One vector is turned by the same rotation once a step. Each row is the vector after some number of steps, and that number follows the row.
The counts run from 0 to 418.
[8, -2, -18, 1, 3, -4, -10, 25, -9, 3, -24, -21, -28, -47, 3, -9, -11, 6, -5, -25, -12, -2, -19, 20, -1, -7, 15, -13, -46, -6, -5, 31, 29, 5, 4, -7, -7, 28, -12, 7, 1, -6, 19, 15, 17]	320
[2, -10, -9, 2, -25, -11, 12, 12, 18, -5, -19, 25, -5, -10, 41, 0, 25, -12, 18, -22, -46, 1, -3, -20, 3, -20, 26, -20, -28, -23, 18, 13, -23, -4, -9, -12, -25, 29, -6, -4, 3, -15, -11, 5, 2]	117
[1, 12, -17, -14, 5, -3, -17, 26, -16, -2, -31, -5, -20, -40, -2, -39, 7, -9, 10, -16, -37, 11, -7, 13, -3, -32, -2, -9, -28, -5, 15, 27, 4, 1, -15, -8, 9, 24, -15, 10, 20, -20, 11, 24, 4]	317
[10, 16, -21, 4, -6, 8, 7, 4, 4, -31, -27, -1, -23, -19, 7, -23, 30, -12, 22, -21, -9, -15, 0, 8, 11, 6, 3, 6, -59, 5, 27, 3, -9, -4, -7, -8, -8, 15, -12, 8, 22, -31, 19, 2, -6]	207
[-16, 9, -17, -16, -18, -3, 0, 26, 14, -6, -11, 8, -8, -18, -14, -8, 11, -7, 8, -11, -23, -4, 8, 28, -13, 1, 0, -2, -60, -17, 23, 13, -13, 1, 2, -8, -23, 20, 1, 34, 3, -13, 10, 0, 31]	53
[-11, -11, 1, 12, 0, -12, -3, 32, 14, -22, -14, 26, -18, -25, 22, 9, 22, 6, -3, -17, -25, -16, -2, 1, 10, -8, 33, 5, -36, -41, 4, 13, 1, -3, -16, -3, -13, 32, -12, 10, -8, -9, -5, -15, 16]	243
[-13, -17, 13, -5, 3, 6, -15, 42, 3, 3, -20, 18, -14, -38, 12, -18, -6, 10, 17, -3, -18, -3, -18, 1, 23, -29, 21, -9, -19, -39, 9, 13, 26, 3, -3, -2, -17, 32, -11, 4, 29, -3, 9, 10, 21]	2
[-9, -11, 4, -12, -6, -8, -10, 22, 1, 5, -16, 26, 0, -18, 6, -10, 17, -8, 1, -7, -51, 5, -5, -5, 1, -29, 20, -11, -32, -38, 19, 24, -24, -5, -11, -2, -11, 26, -10, 19, 8, -15, 10, 0, 12]	30
[1, 0, -26, 1, -6, 0, -30, 11, 7, -13, -15, -8, -5, -41, 12, 4, -2, 4, 36, 4, 5, 6, 8, 7, 6, -18, 8, -13, -46, -8, 18, 25, -7, 3, 20, -2, -14, 21, -16, 36, 21, -2, 37, -14, 21]	45
[-4, 6, -30, 18, -22, -7, 1, 18, -4, -26, -53, -24, -18, -24, 20, -2, 22, -10, 27, -25, -25, -5, 0, -6, -14, -13, 16, 9, -5, -13, 18, 10, 11, 15, 4, -1, 17, 30, -16, 17, -4, -22, -2, 18, 23]	338
[-17, 6, 11, -5, -13, 1, 9, 44, 22, -4, -11, 20, -7, -19, 8, -29, 8, -8, 5, -13, -38, 1, -10, 17, -11, 2, 22, -5, -44, -31, 19, -4, 14, -6, -9, 3, -20, 29, 3, 15, 18, -19, -7, 6, 29]	376
[-13, 1, -13, -6, 5, 8, -10, 24, 16, -18, 8, 33, -14, -15, -19, -3, 35, -9, 16, -10, -26, 8, 5, 12, 18, 1, 0, 2, -54, -16, 14, 26, 13, -2, -13, -4, -7, 17, -10, 18, 16, 0, 12, -32, 16]	266
[-14, -25, -22, 6, -7, -2, 3, 21, 27, 8, 10, -2, -4, -7, 4, 14, 11, -9, 0, -21, -30, 9, 1, 10, -6, 0, 10, -8, -48, -13, -6, 21, 21, 3, -9, -5, -13, 21, 7, 43, -10, 3, 18, -22, 35]	351
[1, -9, -7, 7, -13, 5, -9, 15, -12, -20, -19, 10, 1, -21, 14, -12, 19, -27, 35, -7, -59, 15, -2, 3, -15, -22, 12, 5, -12, -24, 12, 16, 18, 9, -23, -8, 0, 10, 22, 8, -7, -26, -15, 8, 23]	58
[9, 13, -16, 16, -15, -1, -16, 19, -6, -32, -37, -13, -7, -43, 32, -2, 1, -9, 26, -9, 0, -4, 3, -7, -7, -9, 31, -11, -7, -36, 11, 9, 6, 8, 7, -3, -3, 27, -23, 16, 9, -18, 3, 12, 16]	42
[-14, 7, -5, -11, -25, -6, 8, 31, 19, 6, -13, -5, -4, -22, 11, -9, -3, -2, -7, -19, -35, 16, -1, 9, -8, 4, 25, -18, -61, -16, -3, 19, -2, -15, -1, -15, -28, 20, -10, 19, -8, -24, 6, 5, 17]	33
[1, 8, -17, -2, -17, 6, -12, 22, -1, -31, -39, -6, -16, -46, 14, -18, -9, 5, 34, -4, 7, -10, -16, 20, 1, -18, 20, -11, -31, -13, 23, 15, -3, 10, 2, -4, -25, 24, -11, 12, 14, 3, 10, 12, 11]	128
[-3, 3, -16, -12, -25, 2, -1, 8, 12, -17, -6, 12, -1, -22, 13, 11, 20, -11, 24, -13, -28, 1, 18, 9, -6, 0, 5, -3, -71, -11, 3, 15, -12, -5, -8, -14, -29, 16, 15, 5, -12, -17, -2, -12, 16]	140
[9, -5, -12, 5, 18, 6, -26, 21, -7, -22, -2, 8, -17, -35, -5, -16, 12, 0, 23, 9, -12, -2, -7, 7, 17, -37, 9, -1, -44, -1, 1, 38, 9, 0, -15, -7, -13, 13, -14, 24, 18, 12, 31, -13, -1]	238
[-1, -18, -28, 16, 15, -10, 17, 18, 11, 6, -10, 16, -19, 1, 11, -6, 50, -1, 12, -28, -41, 5, -5, -10, 16, -22, 7, -2, -18, -18, 23, 6, -5, 6, -3, 10, 13, 24, -27, 15, 35, 2, 29, -14, 13]	287
[2, -9, -19, 11, -16, 0, 4, 4, -4, -14, -20, -19, -3, -7, 32, 5, 24, -19, 12, -29, -43, 1, 3, -18, -8, -6, 26, 7, -37, -10, -6, 10, 7, -8, -9, -14, 0, 5, 1, 23, -19, -40, 16, -1, 22]	35
[3, 0, -31, 11, -30, -11, 23, 24, 29, 6, -23, -29, -11, -2, 35, -19, 1, -6, 7, -18, -32, 2, -6, -5, -3, 1, 23, -20, -49, 6, 7, 6, -3, -14, 4, -10, -30, 17, -14, 7, -1, -7, 10, 7, 7]	119
[16, -12, -24, 19, 19, -21, -3, 13, -3, 4, -24, -10, -8, -37, 33, 7, 22, -13, 34, -18, -27, 4, 1, -19, 9, -29, 10, -3, 2, -29, -3, 4, 12, 10, -4, -1, 5, 36, -9, -10, 12, 3, 1, 9, 16]	279
[-4, 3, 2, 4, -5, 2, 2, 23, 5, -21, -6, 10, -7, -21, 11, -8, 24, -5, 6, 7, -39, -5, 15, 0, 5, -3, 10, 5, -70, -15, -2, 9, -12, -18, -11, -15, -20, 6, -4, 21, 3, -16, 24, -22, 10]	246
[-3, 0, -33, 17, -14, -3, 16, 16, 18, -10, -31, -9, -7, 0, 15, -23, 24, -30, 36, -45, -36, 0, -11, -3, -12, -9, 3, -8, -13, -5, 33, -7, -14, 12, -12, 7, 4, 25, -17, 7, 8, -5, -4, 18, 18]	98
[-1, -5, -9, 11, -6, -5, 6, 10, -1, -15, -4, 27, -4, -13, 34, 5, 43, -12, 14, -13, -49, 0, 21, -11, 4, -14, 12, 20, -46, -10, -1, 11, -9, -9, -15, -19, -6, 12, 8, 16, 5, -23, 16, -21, 16]	247
[12, -35, -39, 25, 10, -11, -12, 9, 9, 3, -7, -22, 3, -14, 25, -1, 9, -14, 35, 0, -27, 20, 3, -25, -4, -33, 13, -15, -2, -21, -5, 18, 8, 17, -3, 5, -12, 16, -4, 26, 12, 18, 22, -8, 22]	67
[8, -12, -24, 8, 3, -13, 1, 19, -14, 11, -36, -25, -29, -33, 6, -5, 7, -1, -1, -42, -22, -17, -26, 14, -8, -16, 11, -1, -21, -5, -4, 22, 18, 13, -1, -8, 5, 32, -9, 14, -1, -10, 16, 21, 24]	319
[11, 15, -16, -1, -26, -2, 10, 17, 17, -18, -14, -14, -11, -14, 24, -22, 6, -9, 21, -15, -21, 2, 1, -2, 5, 4, 20, -23, -61, -6, 16, 5, -13, -14, 4, -13, -24, 14, -17, 3, 1, -32, 7, 3, -2]	120
[14, -20, -9, 4, -6, -5, -18, 12, 9, 16, -6, 1, 8, -34, 36, -14, -10, 0, 28, 8, -29, 17, -3, -14, 19, -35, 11, -24, -40, -9, 0, 26, -1, -5, 9, -6, -29, 17, -5, 9, 33, 11, 39, 5, 4]	411
[4, 6, -16, 9, 1, -4, -17, 33, 17, -16, -15, -3, -17, -40, 5, -17, 0, 2, 11, -1, 8, 4, -2, 16, 20, 1, 32, -28, -35, -36, 21, 13, 7, 1, 11, 1, -29, 36, -25, 29, 20, 5, 11, -9, 26]	368
[18, 12, -10, -6, 8, 2, -10, 15, -5, -21, -11, 5, -13, -40, 12, 6, 25, -16, 28, -12, -28, 5, 5, 2, 10, 14, 9, -12, -58, -18, -14, 11, 27, -6, -25, -18, -7, 20, 8, -8, 0, -36, -13, -2, 14]	274
[23, -20, -35, 9, -8, 12, -3, 0, -5, -9, -17, -13, -20, -10, -2, 0, 29, -19, 29, -51, -18, 1, -24, 22, 14, 11, 3, -12, -26, -2, 15, 14, 10, 20, -1, 7, -2, 19, 9, 24, -3, -18, 4, 9, 28]	102
[8, 5, -13, 3, -9, -9, 9, 35, 8, -1, -21, -12, -31, -32, 7, -38, -1, 1, 5, -19, -24, 3, -19, 32, -11, 6, 25, -17, -42, -4, 13, -10, 30, -2, 4, -8, -22, 26, 7, 10, 9, -12, -8, 8, 22]	80
[22, 12, -36, -5, -28, 7, -10, 13, -9, -8, -25, 2, -7, -34, 17, -21, 12, -1, 36, -1, -27, 22, -4, 5, -3, -29, -4, -12, -34, 11, 15, 15, -3, 2, 8, -11, -16, 23, 2, 0, 26, -13, 20, 10, -9]	124
[-9, -37, -20, 20, -11, 14, -4, 28, 17, 3, -3, 15, -6, -5, 14, 4, 12, 9, 19, -15, -32, -11, -30, 5, 2, -32, 13, 4, -16, -6, 9, 34, 17, 22, -12, 4, -20, 16, -5, 28, 0, 27, 19, -23, 16]	134
[2, -21, -28, 21, -26, -10, 13, 23, 38, 28, -17, -18, 1, -6, 39, -2, -4, 6, 9, -15, -22, -1, -15, -19, 2, -18, 31, -12, -23, -16, 13, 10, 0, 0, 14, 1, -29, 31, -26, 16, 8, 20, 15, 3, 12]	414
